In the rows, zero is written as 128.
R: a few groups of rows, each row roughly a mix of its group's hidden directions:
R (81 x 13):
[[105  91 102 148 116 105 156 140  65 167 107 121 113]
 [123 118 120 161  94 152  75 142 163  96 107 145 169]
 [150  92 132  84 139 159 171 159  95 162 109 122 107]
 [130 128 177 148 134 129 101 109 136 107 205 148 136]
 [169 147 140  89 116 147  72  86 131 122 143 145 160]
 [174 100 135 112 166 104 147 155 104 182 109 153 127]
 [118 144 152 123 115 155  65  87 113 119 172 124 160]
 [146 136 135 120  85 143 140  58 121 107 170 156 115]
 [158 169 140  92 116  93 111 143 173  80 119 146 133]
 [ 88 113 127 128 168 147  93 193 122 133 154 106 147]
 [ 96 111 135 159 134 191 113  90 104 144 163 109 145]
 [135 107  98 149 179 108 192 156 138 146 113 120 111]
 [173 104  82 119 160 121 185 131 131 149  94 136 129]
 [173 123 100 115 169  95 177 153 156 137  98 138 117]
 [118 139 131 127 120  66 155 185 146 113 100 133  92]
 [111 155 167 119 107 140  59 104 127 110 167 126 147]
 [ 93 126 110 148  73 167 112 138 166  81 113 122 120]
 [136 125  82 107 101 130 191 110 112 138  91 135  92]
 [109 122  99 133 163 110 161 190 134 148  82 110 115]
 [133 129 108 145 156  87 160 168 140 158  66 128 120]
 [140 107 125 141 110 168  81 152 155 106  93 135 181]
 [146 114 148 113 158  78 166 141  88 169 144 134  96]
 [ 99 112 104  99 117 183  95 131  91 126 178 126 140]
 [147 127 183 135 117 131  71  91 135 109 166 129 153]
 [107 155 174 135 140 111 120 171 187 108 134 126  94]
 [120 152 174 159 153 118  84 128 158 109 173 141 160]
 [143 145 139 158 143 103  69 116 148 112 129 134 192]
 [ 87 136 119 167 167  89 163 162 141 104 152 105 118]
 [148  88  79 135 138 145 174 111  89 163 102 128 136]
 [ 78 145 149 159 125 112 149 175 163  93 133 111  98]
 [154 145 156 125 178  92 100 105 105 137 150 114 179]
 [164 126  91  97  96  85 157 143 114 115  80 148 129]
 [127 110 113 101 132 131 184 167 133 145  94 117  72]
 [117  89  91 160 151 171 176 110 102 153 125 112 137]
 [151 142 170 156 123  99 150  85 152 104 171 161 113]
 [105 115  84 128 158 119 174 184 116 155 107 128 104]
 [130 162 126 133 168  59 152 101 126 155 149 133 101]
 [166 124 132 106 179  89 161 141 111 179 113 136 115]
 [134  90  80 151 157 154 188 115 107 149 117 117 137]
 [153 118 103 118 133  85 179 167 138 133  79 141 102]
 [110 130 143 124 145 148  52 155 131 127 126 102 176]
 [152 117 118  87 160 133 183 148 112 171 104 124  94]
 [ 81 163 125 125 108 146 134  86 127  87 165  91 110]
 [155 148 137 144 104 101 181  75 144 116 131 163  99]
 [142 116 101  92  76 159 145  75  93 127 131 135 110]
 [100 124 110 158 136  98 189 175 142 108 109 116 102]
 [180 124 126 102 181 128 137 126 111 181 108 143 153]
 [105  94 135 122  71 188 131 127  95 114 153 137 115]
 [153 147 179 171 141  78 133 108 167 117 138 150 129]
 [168 158 152  97 134 159  93 105 180 104 140 143 147]
 [ 97 116 115 117 157 151  79 186 118 141 118  96 157]
 [ 77 103 124 171 110 186 142 111  99 136 137 106 128]
 [144 122 100 127 146  84 187 171 147 122  91 133 107]
 [135 168 131 137 169  63 133  88 121 151 158 135 125]
 [149 126 103 137 145  98 141 167 173 151  70 150 110]
 [ 99 107 100 102 142 162  89 177 103 146 111  95 149]
 [151 117 119  90  74 159 115  74 104 122 102 111 128]
 [131 114 117  87 135 152 189 139 105 157 117 120  77]
 [131 122  81 115 116 119 190 136 116 147  77 128  96]
 [157 142 130 100 139  59 137 171 149 130 100 145 104]
 [115 157 131 159 138  77  98 141 178  90 114 104 144]
 [121 127 161 130 120 151  97 100 125 101 208 140 136]
 [116 118 114 146 174  97 141 194 136 158  91 120 126]
 [133 120 134 159 173  78 138 179 145 158  92 130 129]
 [164 114 129 117 166  86 158 141 104 185 123 155 109]
 [178 113 129  92 176 144 143 135 103 178 107 134 149]
 [120 112 138 149  93 167  72 128 132  94 134 133 180]
 [ 94  96 134 125  68 169 145 137 101 110 151 131  92]
 [166  97  87 115 134 145 140  89  82 166 115 136 154]
 [156 108 113 100 147 135 176 148 115 181 100 150  94]
 [ 85 157 161 144 103 116 124 167 168  81 132 120 103]
 [110 125  78 124 147 120 181 173 122 151  90 126 103]
 [101 105 129 153 133 174 107  88  85 162 160 112 146]
 [113 158 124 162 115 133  74  91 155  96 144 132 173]
 [ 87 110 103 103 133 179 112 153  96 125 181 118 129]
 [159 128 166 124  89 134 101  59 127 108 156 139 137]
 [149 145 154 143 166  81  89 106 116 133 153 128 179]
 [143 168 129 151 173  65 104 114 158 131 123 129 155]
 [162 140 136 100 134 146  73  79 117 135 158 138 168]
 [ 99 126  90 134 165 118 160 194 129 150  96 120 118]
 [129 118  81 114 124 119 186 146 115 151  77 125  96]]
one row of each group, then the others: which group is each in?
[121 125 176 149 162 123  70 154 144 121 165 118 160] -> D
[ 75 116 103 159  78 135 161 135  94  98 115 112 126] -> U
[161  86 123 110 136 130 159 171 113 175  96 156 104] -> Q

[ 91 118 106 130  72 185 136 135 148  97 116 124 100] -> Q
[124 142 113 161 171  84 153 174 148 155  91 145 130] -> D
[103 111 127 152 127 196 115  83 104 137 157 112 153] -> U
[ 86 140 124 149  78 163 101 100 137  81 156 124 134] -> Q
[111 160 172 118 106 133  59 113 135 109 165 128 138] -> U
[170 144 162 159 126  73 146  97 158 130  97 148 124] -> D
[118 152 169 138 138 138  63 128 154 103 147 113 172] -> D
[101  92 132 125  82 137 165 156 106 125 139 135  68] -> Q
[100 128 148 110 104 166 131  94  83 105 180 101 127] -> Q
